m =
[[3 3 5 5 3 3 2]
 [4 7 4 3 4 6 2]
 [3 1 4 2 4 0 8]
 [5 4 2 4 3 4 6]]
Rows and columns are counted from 1.
row 1 col 1 = 3
row 2 col 6 = 6
row 3 col 4 = 2
row 1 col 2 = 3
row 4 col 6 = 4
row 1 col 4 = 5
row 3 col 5 = 4
row 4 col 7 = 6
row 2 col 4 = 3
row 1 col 3 = 5
row 2 col 5 = 4

B =
5  -4  33  -11  0  -3  6
0  -2  21  -6  4  -10  -3
-6  1  -12  5  3  -4  -7
4  -6  39  -14  -2  17  17
6  -1  13  -4  -2  -5  2
4  -5  37  -13  -1  13  14
5  -4  34  -11  -1  1  8
6  -1  13  -5  -2  -2  4
-6  0  -6  2  2  10  2
2  -5  35  -12  0  9  11
4  -3  31  -10  1  -6  3
0  -1  9  -3  1  0  1
-6  -1  8  -2  5  0  -2
-2  -1  3  -1  1  5  2
-2  -1  5  -2  1  2  1
Rows and columns are counted from 1.
row 1 col 1: 5
row 13 col 2: -1
row 7 col 7: 8
row 15 col 1: -2
row 7 col 5: -1
row 5 col 5: -2
row 9 col 5: 2
row 14 col 4: -1
row 6 col 3: 37
row 13 col 4: -2
row 10 col 2: -5
row 13 col 6: 0
row 3 col 7: -7
row 10 col 7: 11
row 3 col 5: 3
row 1 col 2: -4
row 13 col 1: -6
row 4 col 6: 17
row 15 col 6: 2
row 6 col 4: -13
row 5 col 1: 6
row 1 col 5: 0
row 7 col 1: 5
row 10 col 4: -12
row 6 col 1: 4
row 4 col 5: -2
row 15 col 4: -2
row 14 col 5: 1
row 2 col 3: 21
row 5 col 7: 2
row 13 col 3: 8
row 7 col 4: -11
row 5 col 2: -1
row 13 col 7: -2
row 6 col 5: -1

x =
[[25, 325, -82, 101, 164, 46, -38, 91, 76, -26, 185, -84, 80],
 [92, 59, 99, 85, 68, 80, 95, 85, 72, 95, 70, 92, 76],
 [114, -116, 80, 57, 23, 108, 80, 64, 97, 80, -7, 210, 85],
 [43, -614, 335, -133, -10, 178, 273, 80, 80, 80, -182, 578, 118],
 [184, -133, 278, 80, -38, 106, 80, 116, 7, 205, -29, 216, 68],
 [124, 335, 80, 80, 86, 80, 80, 172, -52, 48, 170, -105, 80],
 [40, -328, 211, 80, 44, 141, 183, -45, 252, 80, -69, 372, 108],
 [0, 299, -96, 73, 177, 56, 80, 67, 114, -32, 185, -62, 86],
 [95, -147, 190, 33, 31, 114, 166, 37, 130, 149, -13, 239, 90],
 [167, 642, -56, 305, 105, 80, -30, 282, -202, 0, 277, 80, 36],
 [80, -313, 221, -40, 29, 139, 193, -23, 219, 80, -69, 356, 101]]
Indices start at 1.
(1, 1) => 25
(10, 8) => 282
(3, 11) => -7
(10, 12) => 80
(8, 13) => 86
(2, 5) => 68
(10, 6) => 80
(1, 7) => -38
(2, 8) => 85
(8, 3) => -96
(9, 12) => 239
(2, 6) => 80
(3, 8) => 64
(11, 9) => 219
(2, 9) => 72
(7, 12) => 372
(2, 7) => 95
(9, 13) => 90
(5, 8) => 116
(6, 8) => 172
(1, 6) => 46
(1, 9) => 76
(2, 4) => 85
(3, 7) => 80
(7, 8) => -45
(4, 5) => -10
(11, 11) => -69
(7, 2) => -328
(1, 13) => 80
(10, 5) => 105
(3, 2) => -116
(9, 9) => 130
(3, 9) => 97
(1, 4) => 101
(11, 2) => -313
